Each path below is one point turned by a fixed rotation once a step. After each direction that follows a path, write how fast that rotation turns it, in degrees per step (0 if it stays still).
Each turn is a multiple of 5 degrees from 10 to 175, or 0.
Each row of a path follows its step; steps can be skipped.
Path 1:
step 0: [ 17.2, -24.8,   1.1, -18.2, -11.9, -35.1, -47.7, -29.9,   2.2,  -1.1,
 -10.8,   0.4,  12.4, -31.5,  11.7,  -6.1,  -8.4, -36.5,   0.9,  -7.1,
 -19.7,  44.3, -22.6, -16.0,  -9.0,  23.5, -12.1, -27.4,  13.3,   1.6,
 -32.4,   6.7,  39.4,  11.5, -21.1,  18.8]
step 3: [ -5.3,  24.6,  25.0,  14.0, -16.2, -11.6, -20.1,  11.0,  -4.2,  27.2,
   1.1,  17.3, -11.0,  -6.7, -10.9, -28.0, -22.2, -35.4, -23.8,  36.5,
  19.9,  -4.0,  -4.6,  32.5, -52.2,   5.9,  -1.5, -16.9,  11.7, -37.5,
 -29.1, -25.9,  27.0,  14.7,  13.7, -17.4]
step 5: [ 12.0,   4.0, -18.6,   2.2,   1.3,  45.3,  34.8,  -5.7,  -5.1,  33.9,
 -19.5,  30.4,   0.8,   6.7,  -5.6, -35.2,  -6.2,  -2.3,  31.0,  -1.7,
  24.7, -46.2,  -0.2,   9.8, -18.1,  15.7,  28.9,  -8.0,   8.7,  26.1,
   9.4, -34.1,  19.7,  -1.1, -20.8, -30.0]
step 6: [ 21.7,  -2.5,  -2.0, -26.5, -24.9,  15.4,  23.8, -15.4,  13.7, -28.5,
  -5.7,  -4.0,   3.2,  13.0,   3.8, -27.8, -44.6, -43.8,  -2.9,   2.8,
  22.1,  42.4,   6.3,   5.0, -38.8,  15.3,  13.0,   5.2,  30.3,  24.5,
  31.8, -28.5,  -0.4, -16.8,  -0.8,  -2.5]
step 7: [ 12.5, -27.3,  -2.8,  22.9,  -7.1, -11.1, -16.9, -45.1,  36.9, -12.1,
  12.3,  12.9,  -2.7,   1.2, -14.8,  -8.9,  15.3, -44.7,   5.2, -24.9,
   2.9, -19.8,  -7.1, -15.4, -23.1,  36.3,  39.5,   1.6, -13.3, -13.4,
  42.4, -15.4,  17.9, -11.2,  -9.9,  25.3]
step 8: [ 39.3, -38.2, -13.4,   6.8,  12.8,   2.1, -13.6,  -7.9,  36.6, -10.8,
 -16.0,  -3.8,  33.5,  -1.4,  15.0,   8.8,  12.1, -18.1,  43.5,  -2.9,
  -0.6,  10.0, -17.0, -13.9,  -0.5,  11.6, -22.8,  -0.7,  -3.2,  47.2,
  -4.7,  -5.6,  32.4,  -5.3, -48.5, -10.4]
step 11: [ 10.7, -11.4,  10.1,  60.7,  13.0,  12.9, -34.4,  11.4,  10.8,  14.4,
  -8.5,  19.4,  14.9,  14.3,  -9.8, -45.3,  20.5,   8.8,  -5.7,  22.7,
   4.8, -25.3, -13.5,  -3.2, -22.5, -19.9, -12.7, -17.2,  17.4, -22.5,
 -50.7,  10.3,  32.6,   1.2, -12.6,  -7.8]
step 12: [ 21.3,  22.0,  -0.8,  37.5,  16.7,  41.3,   2.6,   1.9, -32.3,  16.6,
 -21.3,  10.4, -12.5, -29.0,  24.9, -27.2, -30.3, -13.9, -27.0,  16.7,
  11.6,  14.8,  -2.3,  -7.7,  20.9, -45.7, -12.4,   5.9,  27.8,  19.8,
   3.1, -22.8,  32.6,   9.0,  -0.3,  -7.5]
[ -3.5,  -9.0,  -7.2,  -8.3,   2.1,  -0.4,  -2.5,  13.3,   4.5,  -5.3,
  -7.8,  -7.2,   9.7,  10.0,  -1.0,  -2.0,   2.4,   5.9,  -0.9,  13.2,
   5.0,   7.6,  -8.8,  11.3, -16.3,   5.1,  -7.3,  -9.2,  10.7,   1.2,
 -12.2,  -3.3,   2.0,  -2.1,   2.8,   2.5]
135
[ -1.1,  -0.4,   3.7,   1.9,  -9.1,  -6.1,  17.3,  -4.7,  -0.7,   8.1,
  -4.9,  -8.3,  -4.8,   5.9,  -9.1,  -2.2,   4.2,   0.5,  14.0,   0.8,
  18.5,   6.6,  -2.7,   1.0,  10.9,   2.2,  -0.6,   2.4,   5.3,  -6.9,
   4.9, -11.7,   3.0, -12.4,  -1.9,   9.1]
40
[ -0.6,  -4.8,   7.6, -13.9,  -4.7,  -2.8,  -6.5,   6.8,   2.7,   2.1,
 -16.7,  -0.3,  -1.1,  -0.2,   0.6,   0.7,  -5.1,  -7.4, -11.4,  -7.9,
   5.8,   3.4,   0.1,  -9.2,   3.4, -12.9,  -0.5,  10.8,   4.2,  10.2,
  -6.6,   5.2,  -8.6,  -9.3, -15.3,   4.9]
175
[ -9.7,   7.3,   1.3,   1.1,  -5.2,   5.4,  18.4,  -9.7,  -5.6,  -2.6,
 -10.6,  11.4,  16.0,   2.4,  13.5,   9.9,  -4.0,  -0.3,   2.3,  -0.6,
   0.0,   0.3,   1.2,   6.3,  -5.7,  -5.8,  -3.8,   5.0,  -0.2,   8.4,
   0.1,  -6.8, -13.0,   2.2,   8.0,  -2.5]
100
[ -1.6,  15.9,  -0.9, -10.5,   7.0,   8.4,  -3.8,   6.4,  -8.9,   0.8,
 -10.7,   6.0,   3.5,   6.0,   0.7, -10.3,   3.1,  -5.6,   1.4,  15.1,
   2.8,   1.1,   2.6,   6.6,   4.3, -13.9,   9.5,  -0.5, -10.3, -14.5,
   7.0,   3.6,   7.2,  -1.2,  -1.0,   0.3]
40
[  0.7, -14.4,  -0.6,   2.9,  -4.1,   0.1,  -7.9,  -5.4,   0.6,  -3.7,
 -17.2,  -2.6,   3.1,   9.4,   5.4,  -5.9,   3.9,  11.5,   2.3,  -2.0,
  -6.7, -12.6,  -5.9,  -1.2,   8.4,   4.6,  -3.1,  17.6,  -4.2,  -8.0,
   1.0,  -1.1,   6.3,  -3.9,   7.0, -13.8]
110
Path 2:
step 1: [ -8.4,  -4.1,  -4.0,  19.6, -23.7, -20.2,   0.5,  -8.4, -22.2,  10.4,
  35.2, -28.1,  26.4, -17.8, -27.4, -22.4,  24.3, -16.5,  24.8,  26.9,
  16.7,  29.7,   6.8,  25.8,  -2.5,  -5.0,   8.1, -14.2, -16.1, -13.8,
  -8.4,  16.8,  15.9,  25.2, -39.3,  -8.5]
step 4: [  7.4,   9.2,  29.9,   0.1,   1.1, -13.5,  14.9,  15.2,  12.0,  34.4,
   1.5, -48.7,  -0.7,  -9.9, -27.1,  11.1,  -1.5, -15.0,   3.5, -15.8,
 -23.0,  20.3,  22.4,  46.6, -10.8,  24.1,  -1.4,  22.4,   0.5, -28.0,
 -10.8,  31.6,   1.4,  -8.9,   7.4, -12.1]
step 5: [-14.9,  -3.5, -18.1, -25.3, -24.2,  -3.3,  10.1,  45.8,  -5.8,   6.6,
  24.2,  -1.5,  -9.3,   6.3, -39.8,  25.9,  14.4, -14.1,   6.4,  11.8,
   5.1, -20.2,  19.6,  23.2, -22.9, -22.9,  20.2,  21.3,  -6.9,  15.7,
  12.5,  28.3,  16.2,  19.2, -27.6, -14.8]
step 6: [  0.5,  15.4,  -9.2, -15.0, -25.1,  -9.8,  15.7,  -7.4,  -6.4, -34.8,
   3.5, -14.8,  -1.7,  -1.4,   5.8,  23.5,  24.1,   0.4, -23.0,  44.4,
   1.2,  13.9, -19.9,  -3.3, -16.0, -43.9,  34.2,  -0.4, -22.1,  -9.8,
 -25.5,  -3.5, -13.4,  36.7,  15.0, -17.4]
step 7: [ 19.5,   1.7,  20.7,   2.0,  14.0,  26.3,   9.6, -35.2,  -0.8,  -9.2,
  25.0, -36.9, -35.1, -26.1,   1.4, -20.9,  13.0,  19.5, -16.9,  -8.3,
   4.1,  25.8, -23.9,  34.9,  -5.2,  -3.5,  -1.9,  12.7,  14.2,  -1.4,
 -40.7,   2.2,   5.0,  21.9,  -5.2, -22.0]
step 9: [-14.8,  19.9,   2.3,   1.1,   6.1,  -9.2,  10.4,  37.8,  14.7,  14.1,
  -1.1,  -3.4,  -9.2,   3.7, -21.2,  10.2,  20.5,  -8.1, -14.2,  20.5,
 -25.6, -51.6,  -5.9,   1.1,  -8.9, -10.4,  37.7,  27.2, -10.7,  11.7,
 -16.1,  17.7, -12.8,  -7.7,  51.8, -10.9]
step 10: [ 13.9,  11.7, -31.3,  -6.0,  -3.2, -12.7,  -5.3,   0.7,  -7.3,   8.0,
  21.2,  -0.9, -32.4, -31.3,   1.5,  26.2,  21.5,  -8.6,  13.7,  39.7,
 -36.7,  23.4,  -6.7,  47.7,  -2.5, -31.6,  -7.3,  10.7,  16.0,   5.3,
  -7.0,  -0.9, -19.1,  -2.4,  22.5,  -8.0]
step 11: [ -3.3,   6.9,  17.9, -25.9,   4.2,  -5.2,  44.4,   8.1, -25.4,   8.2,
  -2.6, -20.9, -35.9, -37.1,  -8.3,  -6.0,  22.1,  -0.1,  31.8,   4.5,
   5.5,  31.0, -18.7,   0.0,  -9.7, -12.3,  20.2, -12.6,  13.5,   2.6,
  14.2, -31.0,  14.0,  23.1, -23.9, -23.7]
[ -4.5,  17.8,  -1.2,  -3.5, -12.9,   3.3,   0.1,  -2.4,  -8.6,  -8.7,
  -1.5,   9.7,   0.5,  -7.1,   5.1, -12.9,  -4.7,  15.0,  10.2, -12.4,
  -0.7,   3.9,  -0.9,   1.5,   2.4,  -1.6,  -2.5,   5.1,   0.4,  -4.3,
   1.2,  -3.1,  -5.6,  15.8,   5.6,  -8.0]
80
[  3.0,  -3.9,   0.8,  -4.8,  15.0,   0.7,  -1.7,   0.7,  -0.1,  -2.5,
  -5.7,  -1.6,   1.8,  12.6,   5.6,  -5.3,  13.1,   0.1,   4.5,  -6.4,
  10.5,  -3.0,   2.5,   5.7,   1.5,  10.5,  17.1,  11.2,  13.8,   7.4,
   2.7,  -2.6,   5.2,   5.3,   6.8, -13.1]
160
[ 10.3,   0.9,   1.5,  -7.7, -10.9,  -3.9,   4.2,   7.8,   0.9,   0.4,
   1.1,  -7.4,  -5.5,   7.3,  -3.4,  13.3,   2.1,  -7.7,   2.1,   0.4,
  -1.6,  11.0,  10.9,  -4.2,  11.1, -10.8,  -3.3,  11.2,   2.2,   2.1,
  14.7, -15.5,  -1.0,   9.8,  -3.3,   0.4]
65
[  3.7, -13.6,  -0.7,   4.1,   9.2,   6.5,   8.7,  -9.9,  14.1,   8.4,
   5.4,  -1.0,   5.1, -13.2,   8.4,  -2.1,   3.1,   5.4,   6.1,  -2.9,
 -10.3,  10.8,  16.2,   9.5,   0.9,  -0.7,   0.8,  -5.6,  -3.5,   0.8,
   2.9,   1.5,  -3.1,  12.1,   4.4,   2.9]
110
Path 3:
step 0: [ 28.4,  -8.6, -36.2, -10.5,  22.4, -20.2, -20.9,  -1.5,  -2.2, -34.0,
  35.2,  20.9,  -2.9,  19.9, -27.8, -22.5,   9.8,   4.1, -10.3,  -7.2,
 -35.2,  11.9, -13.4, -32.5,   8.7, -31.3,  -7.8,  11.5,  10.3, -26.9,
 -15.5, -23.8, -16.1,  -2.2,  24.0,  20.4]
step 1: [ 37.5, -17.2,  -9.9,  -7.6,  -3.6,  23.4,  27.4, -43.1, -23.2,   3.6,
  -4.5,  16.2, -22.4, -34.7,  -6.8, -16.9,  33.2,  -2.9,   5.2,  -2.4,
 -27.6,   2.5, -17.9, -15.2,  -3.3,   2.0, -12.2,  30.4,  39.7,   2.8,
  12.1,  -0.5,  42.6,  -0.2,  19.1,  13.7]
step 2: [-21.3, -11.9, -30.1,  -4.2,  30.3,  21.4,  20.0,  23.8, -12.1, -11.4,
 -10.6,  10.3, -13.6,  -8.6,  10.4, -23.0, -19.9, -55.5,  -3.6,  24.3,
  -9.4,  31.4,  -8.1,   3.4,   6.3,  30.9, -15.5,  22.5,  19.6, -11.5,
  32.6, -18.3,   2.7, -23.2,  -8.0,  12.4]
step 3: [ 19.9,  42.8, -23.8,  24.2,   3.1,  21.7,   0.4,  37.2,  18.9,  19.2,
 -15.3, -15.0,  -1.8,  29.3,  -7.0,  -8.6,  30.9, -15.1,  10.1, -19.7,
  18.5,  25.6, -52.8,  -3.1,   4.3,   0.5, -31.2,   3.8,  23.1, -15.8,
   9.4,   7.5,   7.4,  -4.1, -22.9,  -2.6]
step 6: [ 19.3, -35.7,  13.5,  -1.3,  -2.8,  26.2,  33.7,  -7.0, -22.7,   0.3,
  17.3,  31.2,  -1.5,   7.1,  -3.3, -10.6,  35.9,   2.0, -30.3, -27.0,
  -1.4,  27.6,  -9.3,   2.2,  44.8,  -1.6,  -7.1,   7.0,   9.8,  -1.1,
 -26.6,  31.3,  13.3,  15.3,  22.0, -27.5]
step 7: [  2.7, -29.0,  13.3,  21.8,   3.3,  -2.0,   4.2,  12.5, -17.8, -11.8,
  37.1,  -6.9, -24.2, -19.3,  31.4, -16.4,   9.7, -21.6, -27.2,  17.3,
  -9.0,  18.4,  16.1,  -4.5,  28.7,  -3.2,  14.0,  32.6,  46.0, -24.3,
  -3.6,  -5.7, -30.0, -16.2, -27.3,  17.3]
step 10: [  0.1,  15.6,  -3.4,  22.4,   9.0,  17.8,  -8.6,  23.7,  -8.2, -17.7,
   5.7,  -4.2,  -6.5,   2.9,  -4.5,   9.2,  -7.0, -44.0, -14.0,   4.8,
  27.5, -21.8,  -4.4, -62.7, -11.7,  15.6, -33.8,  -6.1,  13.1,  -4.2,
 -26.3, -39.8,  -5.5,  19.7,  22.9,  -5.7]
step 13: [ -4.4,  18.1,   7.3,  11.8,  36.2,   6.5,  27.4,  23.5,  -5.4, -24.0,
 -20.3,  10.5,  19.9, -15.8,  -7.8,  -9.7,   0.3, -31.6,  -9.0, -36.1,
 -30.3,  17.4,  -0.1,  23.3,   4.9, -27.5, -20.1,  26.1,  21.2, -26.8,
  -8.5,   6.7,  16.2, -19.4,  31.9,  26.5]
[ -5.8, -13.7,  -6.3,   5.8, -10.7,  -4.6,  18.7,   0.5,  -7.7,  -9.5,
  11.0,   6.6,  -5.4,   4.1,  -0.2,  11.9,  -3.0,  14.1,   0.8,  -2.2,
   0.2,  -0.4,  -5.8,   5.6,  -3.4,  -9.3,  -3.0,   2.0,   1.8,  -0.8,
  -9.0,  -4.6,   0.6, -11.4,   7.3,   5.7]
60
[-12.7,  -5.8,   2.3,  -4.5,   2.8,  -2.6,   2.5,  11.0,   4.8,   7.8,
   4.4, -20.6,  -7.0,  -6.6, -12.5,   4.4,   3.1,   8.0, -12.9,   0.1,
   0.5,   7.4,  -6.7,  -4.8,  -1.6,   2.4,   4.1,   6.3,   4.5,  -1.6,
   8.1,  -2.8,   0.9,  -2.0,   3.3, -17.0]
85
[ -7.1,  -7.1,   4.1,   6.1,  -8.5,   2.3,  -4.3,  -1.0,   5.2,  10.3,
  -7.7,   6.9,  -0.4,  -1.6,   5.0,   6.9,  -8.9,   7.7,   1.9,   1.7,
   5.8,  10.9,  -8.8,  -8.5,  14.6,   2.3,  -6.6,  -3.2,   2.6, -18.0,
   6.4,   4.1, -12.6,   3.1,  -9.2,   7.8]
85
[  0.2, -16.8,   0.5,  -5.7,   0.5,  -1.5,   2.2,  10.3,  -3.7,  -4.0,
 -18.7,   1.1,   4.4,  -3.8,   0.2,  -3.7,  -9.5,  -4.8,  10.2,  -5.1,
  -2.7,  -8.7,  -5.8,  10.1,  13.6,   0.6,   9.0,   0.5,   0.0,  -2.9,
  -1.2,   6.2,   4.2,   5.0,  14.8,  -9.9]
155
[ -7.4,   2.7,  -5.0,   2.6,  21.6,  11.1,  -6.0,   3.3,  -1.8,  -4.4,
   5.6,   0.0,   4.5,   7.2,  -0.3,  13.3,  -6.3,   1.0,  11.1, -13.5,
  -2.7,   5.8,   8.0,  -4.4,   3.8,  -3.3,  10.1,  -9.9,   4.9,  -8.0,
   1.8, -10.3,   6.0,  -5.4,  -1.3,  -1.1]
135
Path 4:
step 0: [ 25.1,  -0.9,  -8.8, -18.3,   8.9, -50.5, -26.2,   3.4, -23.2, -23.2,
  -2.1,  36.3,  17.7,   4.6,  -7.1,  -7.5,   3.2,  -2.5,  44.2, -32.1,
   3.4,  31.7, -12.6,   3.4, -43.3,   3.6, -42.2,  -0.8, -12.9,  -9.4,
  -3.1,  18.2,   9.8,   6.3,   4.6,  44.1]
step 1: [  0.6, -20.6, -23.1, -35.9,  -0.9, -10.9,  42.2, -13.3,  19.6,  -3.5,
  16.3,  12.1, -33.6, -11.7,  13.5, -10.5,   8.7,  48.2,  42.6, -18.4,
  -8.8,  23.2,  10.5,  -3.2, -19.2,  32.1,  -6.4,  21.5,  -1.5,  11.2,
 -19.1, -33.1,   9.5, -25.1,  36.5,  25.1]
step 2: [  9.9, -11.9, -21.7,  -8.1,   1.8,  -3.0, -26.2,  49.9,  -7.5, -31.8,
  18.9,   2.0,  -4.0, -23.8,  16.1, -33.7, -29.3,   8.1,  10.9,   2.6,
   1.4,  31.1, -29.8, -15.5, -10.0,  41.7,  36.1,  -8.1,  -9.0,  -4.2,
  37.7, -23.1, -15.5,  -8.1,  13.1,  38.2]
step 3: [  9.0,  35.3,  -8.9,  -6.2,  22.7, -16.8, -18.6,  17.6,   7.0,  26.0,
   0.5,   4.9,  26.0,  -9.8, -10.5, -17.8,   2.7,  21.7,  26.1, -17.2,
 -21.2,  -4.2, -22.8,  10.7, -53.3,   2.0, -23.5, -39.4,   2.0,  20.4,
  -3.2, -32.6,  22.6, -34.3,  -2.7,  50.4]
step 5: [ -1.0, -19.5, -14.3, -11.5,  24.2, -16.5,  -8.4,  25.9,  16.0,   4.9,
  25.7,   1.1,  -7.5, -14.4, -44.8, -43.5, -39.1,  34.0,  49.8, -10.0,
   6.9,  24.5, -21.2,  -9.6, -12.0,  -0.1,  29.7,  24.0, -23.5, -10.9,
 -17.9,  -0.4,  12.6,  -0.6,  31.9,  12.1]
step 6: [ 45.2, -15.9,   5.7,  -8.5,  11.4,  -6.7, -11.1,   4.1,   8.3,  -6.5,
  27.6,   7.6,  -5.5,  19.8,   5.3, -35.7, -21.4,  35.9,  20.4,   1.8,
 -10.8,   1.4,  17.4, -15.8,  -8.3,  13.4,   1.3, -48.8, -22.3,   5.1,
  32.4, -44.6,   9.9, -41.4, -25.5,  28.5]
step 9: [ 38.5,   6.4,  38.3,   3.9,  46.9, -15.9,   3.1, -15.9,  -7.1, -11.3,
  24.2,  42.0,  15.7,   4.1,   0.6, -28.2, -45.9,  21.9,  22.1,  26.5,
  19.7,   1.1, -15.0,  -5.2, -13.3,  21.8,  13.9,  20.0, -25.5, -12.5,
  16.6, -12.7,   2.8, -23.2,  23.3,  16.9]
step 13: [ 17.4, -29.7,  21.0,  -5.0, -32.1,  -5.7,  12.8,  -8.5,  -1.9,  -9.9,
  -1.6,  24.1,   7.0,  23.3,   2.9, -47.9, -50.3, -11.1,  26.1,  18.7,
  50.7,   7.9,  22.4,   6.0, -13.4,  13.8,  18.5, -19.8,  24.1, -19.5,
   0.5, -39.3, -17.3,  -3.7,  25.4,  19.6]
[-11.1,  -2.6,  -5.2,  -2.6,   6.2,   7.8,   6.4, -12.5,  -9.4,   7.6,
  -0.2,  11.3,   7.4,  -1.9,  -2.3,  -8.9,   3.0,   8.7,  -1.2,  12.1,
 -10.8,  -0.5,  11.0,  -7.3,   6.5,   7.2,  -4.9,  -7.6,  -0.7,   1.4,
  -5.9,   9.4,  -9.0, -11.5,  -5.6,   7.1]
140
[  4.1,  -3.3, -19.5,   2.1,  -5.8, -10.3,   0.6,   2.7,  -5.4,   9.3,
  -8.0, -13.0,  -3.3,   1.2,   5.2,  11.5,   4.4,  -1.2,   5.1,   1.2,
  -3.5,  11.9,  -1.2,  -2.1,  -5.1,  11.6,  -2.0,  -5.2,   2.9,   7.2,
   3.9,   9.3,  -1.2,  -1.8,  14.3,  11.8]
20
[  2.3,  -6.4,  11.1,   7.6,  -9.4,  -5.4,  -5.7,   2.3, -13.8, -14.2,
  -2.0,   9.0,  -2.8,   5.2,   5.3,  -3.3,  -1.8,  -8.8,  -4.6,   5.6,
   4.9,   8.4,   1.7, -15.4,   5.4,  -5.6,  -1.4,   2.4,  -3.6,   9.5,
  14.3,   0.6, -12.0,   1.2,  -1.0,   8.1]
160
[ 17.6,   5.5, -12.1,  -4.1,  -5.8,   6.0,   9.8,  -5.5,   3.8,  -4.1,
 -10.4,   2.1,   4.2, -13.3,   0.3,  -7.5,   6.1,   4.2,  -3.5,   2.7,
   8.8, -10.5,  -2.6, -12.3,   0.6,   1.5,  10.0,  11.7,   5.0,   4.1,
   8.0,   7.2,   5.9,   3.1,  -5.6,   0.7]
135
